array([-19.1,  57.8,  15.3, -30.0, -26.8, -60.7, -32.5]): -30.0

array([[-49.4,  77.0,  73.3, -68.0,  53.7, -57.2, -56.6],
       [ 67.9,   6.1, -54.5,  40.5,   8.1,  34.5,  -3.4],
       [ -9.5, -53.6,  67.4,  55.0, -74.6,   0.4,  19.1]]): 40.5

array([ 80.0,  19.8,  50.3, -20.8, -71.2]): 50.3

array([[ 12.6,  63.4,  22.4,  18.2,  39.9],
       [-58.2,  -8.5,  29.5, -45.7,  20.8],
       [-12.5,  12.0, -69.0, -36.6,   2.4]]): 29.5

array([ 60.7, -69.6,  36.8,  -4.9, -17.1]): 36.8

array([[ 17.1,   2.2,   2.8,  38.3,   1.9,  -1.4,  -2.7],
       [-61.5,   4.6,  70.6,  19.1,   2.3,  -0.4,  -2.4],
       [-40.0,  -4.7,  53.6, -23.7,  -3.9,   1.3, -18.2]]): 19.1

array([ 21.4,  16.3,  72.2, -14.0,  17.2,  15.9,  29.0]): -14.0

array([[ 56.4,  24.2,  75.5, -11.1,  27.6,  -1.0,  40.1],
       [ 45.0,  30.2,  10.5, -18.6,  18.1, -11.7,  23.3],
       [-35.6,  23.2, -35.0,  17.6, -73.6, -36.8,  51.0]]): -18.6

array([-16.4,  64.5, -68.7, -48.6,  11.5]): -68.7

array([17.9, 48.8,  9.8, 13.4, 61.5, 77.0, 11.3]): 13.4
---
array([-48.1, -40.4,  80.2,  13.4,   5.4]) --> -48.1

array([[ -1.0,   2.8,  -2.9,  -0.8,  -7.9,  -6.0,   2.3],
       [  2.9,  24.4, -27.0,  51.4, -65.0,  45.0,   0.8],
       [-33.1, -25.9,  42.0,  -2.3,  -2.5,  22.3,  68.1]]) --> -65.0

array([[ -8.5,  77.1, -29.7, -52.9,  60.4],
       [ 73.5,  51.9, -47.6,  33.9, -43.9]]) --> -52.9

array([[ -2.1, -60.3,  37.1,  51.0,  54.1,   2.5],
       [ 72.3,   3.7, -10.3,   5.7,  36.4, -69.5]]) --> -69.5

array([ 46.8,  62.8,   4.2,  34.6, -53.0, -44.6, -50.5]) --> -53.0

array([-80.2,  43.3,  14.6, -41.6,  -4.1]) --> -80.2

array([ -2.3,   4.8, -64.1, -45.4]) --> -64.1

array([-20.2, -61.1, -58.7,  42.1,  29.7,  44.2]) --> -61.1
---
[ 62.9  27.0  30.8  68.2 -13.4]: 30.8

[[-68.4  21.1   8.0  75.9 -61.9]
 [-26.7  50.9  70.3  75.9 -13.0]
 [ 48.8 -48.7 -50.5  75.9  40.4]]: 21.1

[  0.0  13.7 -82.6  58.5 -25.5  56.2 -27.9]: 0.0

[[-36.2 -20.1  -5.5 -34.3   4.4  30.9 -51.2]
 [-37.4   4.4   0.9 -34.3  52.4  12.3   2.2]
 [ 52.0 -27.8   3.7 -34.3 -37.1  36.5 -60.2]]: -5.5

[ 64.6 -57.6 -10.5 -65.0  33.1 -30.0 -48.5]: -30.0

[ 10.3 -72.6  33.9  -6.6 -14.7  11.2 -55.7]: -6.6
---
[40.0 41.5 66.0 16.3] result: 66.0

[[ 64.2   8.5 -22.4   6.6   4.1]
 [-42.7  29.9 -36.5   8.6  19.7]] result: -36.5

[[78.9 10.3 54.1  6.7]
 [29.7 25.9  5.7  8.4]] result: 5.7

[[ 23.0  -3.5  -1.2  23.0]
 [-41.8  40.5  19.7 -41.8]
 [ 70.6  19.8 -22.4  70.6]] result: -22.4

[ 55.1 -12.8 -21.7  -3.5 -82.4 -30.3  68.8] result: -21.7

[[ 66.5 -11.9 -37.2 -30.4 -73.6]
 [-21.2 -13.9 -57.3  43.5   3.6]
 [ -1.2  -0.1  34.2 -20.1  51.8]] result: 34.2

[  0.8  -5.8 -25.5  79.5] result: -25.5

[[ 10.0 -43.7  46.2  40.9]
 [ 47.5 -60.2  51.4  20.8]] result: 51.4

[17.6  1.0 66.6 18.5 27.7 28.7 35.4] result: 66.6
---
[[-33.0 -76.1 -44.5 -42.9  33.3  -4.7]
 [ 83.2 -67.8 -15.8  13.8 -42.7   1.5]] result: -42.7

[[ -3.1 -12.8  -1.8  -5.1]
 [ 70.1  -6.4   6.6  14.5]
 [ 17.1 -22.6   7.1  -6.1]] result: 6.6

[[ 10.9  40.5 -28.8  -1.1  42.4]
 [-37.9  54.4  60.5  28.6 -40.5]] result: 28.6

[[ -0.1  17.0  14.7 -17.3 -11.2]
 [ 23.5 -41.9  67.8 -21.2 -58.3]
 [ 26.6 -15.1 -34.2 -12.9  25.2]] result: -21.2

[[ 27.1  10.5  27.2 -26.4  62.5 -48.2]
 [  9.0  -6.4 -27.2   6.4  49.6  -3.7]] result: 49.6

[[  9.2   0.7  48.7 -31.7 -20.9   0.6]
 [ -3.0  58.8  61.4 -24.0  40.2  18.6]] result: 40.2

[[ -2.0 -13.2  19.5  -8.9]
 [-33.8  21.0 -59.8 -16.1]] result: -59.8

[[ 31.8  11.7  63.8  -3.8]
 [-12.2  12.4  15.9  50.7]
 [ 23.3   0.8  -8.5  -4.7]] result: 15.9

[[ 14.1 -70.7 -56.0  49.2  43.1]
 [-54.5 -69.1   1.5 -52.8  55.4]
 [-36.4 -26.4 -28.0 -36.2   9.1]] result: -52.8
---
[ -25.768  -60.733  105.543  -33.224 -188.348] Out: -188.348, -25.768

[-0.12  0.06  0.10  0.17  0.13] Out: 0.13, -0.12

[[ -36.9 -117.0  -43.8   76.4 -221.5  -91.1  -28.9]
 [ -34.7  -75.2    5.3  187.1   -3.8   -6.5  -43.2]] Out: -28.9, -34.7

[ 0.0  0.3 -1.7  1.2] Out: 1.2, 0.0

[[  4.89   3.39  -0.74 -12.01  -7.99  12.61  -8.38]
 [  5.42  15.56   7.48   3.48  -6.27  -1.87   6.84]] Out: -8.38, 5.42

[ -3.4 -12.2  11.6  18.1   8.8  17.2   4.5] Out: 4.5, -3.4

[ 135.71  123.31 -104.35  -63.13] Out: -63.13, 135.71

[[ 0.860  0.077 -1.206  1.177  0.256 -0.482 -0.552]
 [-0.084  1.499  1.340 -1.056  1.498 -0.164 -1.522]] Out: -0.552, -0.084

[ -28.491  119.880  203.118 -191.198 -151.256   68.941   23.491] Out: 23.491, -28.491

[[-0.3 -1.5 -1.3 -2.1 -1.8 -0.5  0.1]
 [-0.7  0.0  0.3  1.2  0.3  0.1 -1.3]] Out: 0.1, -0.7
---
array([[ 0.038,  0.155,  0.020,  0.031, -0.020],
       [ 0.007,  0.072,  0.047,  0.057, -0.118]]) >> 0.031

array([[   3.1, -166.7,   28.7,   97.2,  136.7,  174.0],
       [  11.8,   82.6,   -9.8,  174.1, -107.9, -192.5]]) >> 97.2

array([ 19.231,   2.576,  -1.422,   3.833, -11.667,   1.226]) >> 3.833

array([  1.025,  11.818,  -4.564,  -8.355, -10.484,   8.211,  -2.755]) >> -8.355

array([[ 0.09,  0.13, -0.22,  0.05,  0.10, -0.06,  0.11],
       [ 0.23,  0.11, -0.18,  0.09,  0.11, -0.07,  0.11]]) >> 0.05

array([ 1.119, -0.014, -0.392,  0.265, -1.074]) >> 0.265

array([ 0.161,  0.149, -0.134, -0.091, -0.082]) >> -0.091
---
[-45.8 -21.5   5.7  71.7 -50.0] ==> -45.8, -50.0

[-72.2 -67.0  -3.6 -77.0] ==> -72.2, -77.0

[[-24.8 -13.2  28.6  40.6  29.3]
 [-66.7 -10.6 -50.1 -29.6  16.0]] ==> -24.8, 16.0

[[-16.5 -31.0  34.9 -48.0  40.4]
 [ 37.2  59.8 -67.4  35.7 -50.1]
 [ 27.6 -20.2 -19.0  25.1  -9.9]] ==> -16.5, -9.9

[ 72.4 -62.0  61.9  37.5 -42.9  -9.8] ==> 72.4, -9.8

[-15.5 -64.9  24.1 -57.7  84.7] ==> -15.5, 84.7

[ 59.6  58.1  49.2 -23.6 -70.3 -63.0 -58.1] ==> 59.6, -58.1

[83.8  1.7 68.7 50.4] ==> 83.8, 50.4

[-65.8 -55.4 -76.3  54.4 -43.2] ==> -65.8, -43.2

[[ 40.6 -13.7 -27.2  72.9 -31.4 -11.8]
 [-29.1 -14.9 -13.5 -29.2 -18.1 -17.8]
 [ 10.3  21.4  35.0 -11.9  48.6  25.0]] ==> 40.6, 25.0
---
Input:
array([[8, 6, 5, 4, 5, 7, 5],
       [8, 8, 4, 3, 3, 7, 1]])
Output: 5, 8

Input:
array([[7240, 4633, 3614, 8239, 4450, 3485, 7814],
       [7240, 3316, 1916, 7154, 6965, 3713, 4527],
       [7240, 4824, 8839, 2595, 7649, 5892, 5579]])
Output: 7814, 7240

Input: array([8118, 6905, 1742, 8197, 9787, 9103, 3599])
Output: 3599, 8118

Input:
array([[4, 5, 6, 2, 6, 0, 4],
       [4, 8, 9, 1, 6, 3, 5]])
Output: 4, 4

Input: array([30,  3, 21, 90])
Output: 90, 30

Input: array([50, 46, 96, 92,  9, 52])
Output: 52, 50
